In the data rows, 128 means zero.
Some points, one per row:
[ 91  88  95  97  92  82  75 121  80  94  72  77 103]
[157 153 131 168 109 102 135 151 128 161 144 131 137]
[145 147 129 121 166 156 152 116 160 145 128 142 148]
[133 112 177 145 173 185 143 145 159 126 159 180 135]
[117  78 134  66 114 126 115  96 106  92 118 112  90]
[114 109 143 151 135 136 116 133 130 110 138 139 137]
[125 115 148  63 134 164 134  96 117 113 136 131  87]
[138 139 150 175 164 156 142 134 162 134 173 161 164]
[177 154 145 150 142 143 171 105 169 165 144 157 151]
[105 104 100 140 125 124 115 102 127 113 105 120 122]
[140 137 110 127 109 116 143  98 134 138 116 120 121]
[123 124 149 156 151 172 134 138 147 131 164 170 135]
[ 89 105  85 111 106 123  99  76 107  97 129 107 101]
[124 125  89  99 116 121 129  81 123 127 103 113 112]
[192 177 255 164 235 180 178 255 182 172 202 193 200]
[109 103  80 120 106  69 100 118 107 111  55  87 131]
[131 158 110 133 118 105 125 116 122 132 141 118 149]
[122 115 128  94 114 137 122 117 109 122 136 125  90]
[ 93  86 119  69 106  92  82 112  82  58  91  82 112]
[121 114 129 131 153 178 139  99 151 122 139 148 120]
[171 152 138 162 133 134 167 121 157 172 135 147 142]
[109 101 140 114 134 140 115 131 124 105 120 132 122]
[ 91  79 107 115 109 117  93 113 100  95 114 110  94]
[ 95 119 100 119 119 118 111 107 120 104  88 104 132]
[153 141 141 118 126 152 157 108 141 147 154 146 111]
Then 12 other points, each followed by its number:
[162 131 149 129 138 167 176 116 158 162 131 158 112] 0
[113 122 137 124 130 113 113 148 121  97 127 118 146] 1
[104 129 108 195 106  95  97 171 102 123 131 113 132] 2
[180 179 166 159 144 153 182 144 165 176 170 169 147] 3
[ 89  85 109  93 119 132 104  99 110  97  88 109  96] 4
[ 99  87 118  92 123 121 107 112 115  86  96 110 113] 5
[132 130 132 128 139 136 128 138 132 137 128 131 133] 6
[ 82  90 111  15 106 123  97  78  98  58  96  99  98] 7
[133 126 111 124 100 112 132 110 117 137 109 117 102] 8
[114 136  76 133 108  96 112 128 119 132 104 108 137] 9
[100  97 124  58 106 136 116  98  98  93 106 111  67] 10
[155 146 135 159 120 137 151 108 148 165 147 145 136] 11
Which of these numbered points is nearest to each point below, ignoring the direction in which the first points spread most? Its number follows each.
[208 144 201 150 180 205 221 126 207 192 154 220 141] > 0
[133 133 118 120 101 116 130  96 121 129 122 116 113] > 3
[134 118 120 135  99 119 129 113 123 142 114 125 104] > 8
[129  88 140  89 100 138 123 100 114 121 123 126  62] > 10
[196 226 183 194 210 166 190 251 205 207 204 197 235] > 9
[170 140 141 150 135 145 164 112 166 170 140 160 137] > 11
[188 162 174 165 149 160 183 136 177 183 171 182 151] > 11
[136 129 120 121 114 134 144  82 141 137 115 135 122] > 11
[118  80 124  71 135 161 128 112 127 123  91 129  77] > 10
[147 108 119 121 118 139 148  78 140 148 115 136  93] > 0
Here are 12 other points, each followed by its number:
[ 74 104  68 109  62  70  52 120  57 102  76  56  99] 0
[182 169 182 149 147 157 180 136 162 162 187 165 143] 1
[188 156 174 155 147 176 177 130 163 190 169 168 125] 2
[149 135 117 124 141 135 152 102 148 146 126 136 137] 3
[121 118 117 118 127 116 116 126 122 123  99 117 135] 4
[129 144 144 161 151 147 135 140 144 127 177 150 151] 5
[132 137 111 128 116 112 128 130 115 138 125 117 120] 6
[140 144 132 120 161 158 147 115 157 142 132 141 148] 7
[143 139 117 118 141 149 156  96 150 147 121 139 128] 8
[ 95 101  95 118 114 125 108 102 121 102 117 116 111] 9
[121 122 119  91 122 151 134 107 120 127 129 131  83] 10
[116 133 111 108 103  88 110 105 102 100 121  88 129] 11
Which of these numbered points is nearest to each point below, ignoring the direction in which the first points spread most? Its number follows each.
[113 124 129 148 141 147 130 122 138 118 131 140 134] > 9
[137 108 128 113 111 139 135  78 128 135 122 133  87] > 2
[183 177 163 163 149 167 189 124 173 188 175 175 148] > 2
[ 93  69  89  67  99 115  91  93  92 100  75  90  69] > 10
[129 113 136  92 113 149 138  81 129 119 120 134  91] > 10
[123 125 119 137 129 103 118 139 121 125  93 109 148] > 4
[ 94 105 107 129 109  95  93 121 104  86 123 101 126] > 5
[119 138 136 137 120 111 111 187 106 126 127 113 135] > 0
[125 121  96 113 111 105 120  93 119 124 107 112 125] > 3
[111 121 132 152 129 121 111 144 119 110 140 124 132] > 5
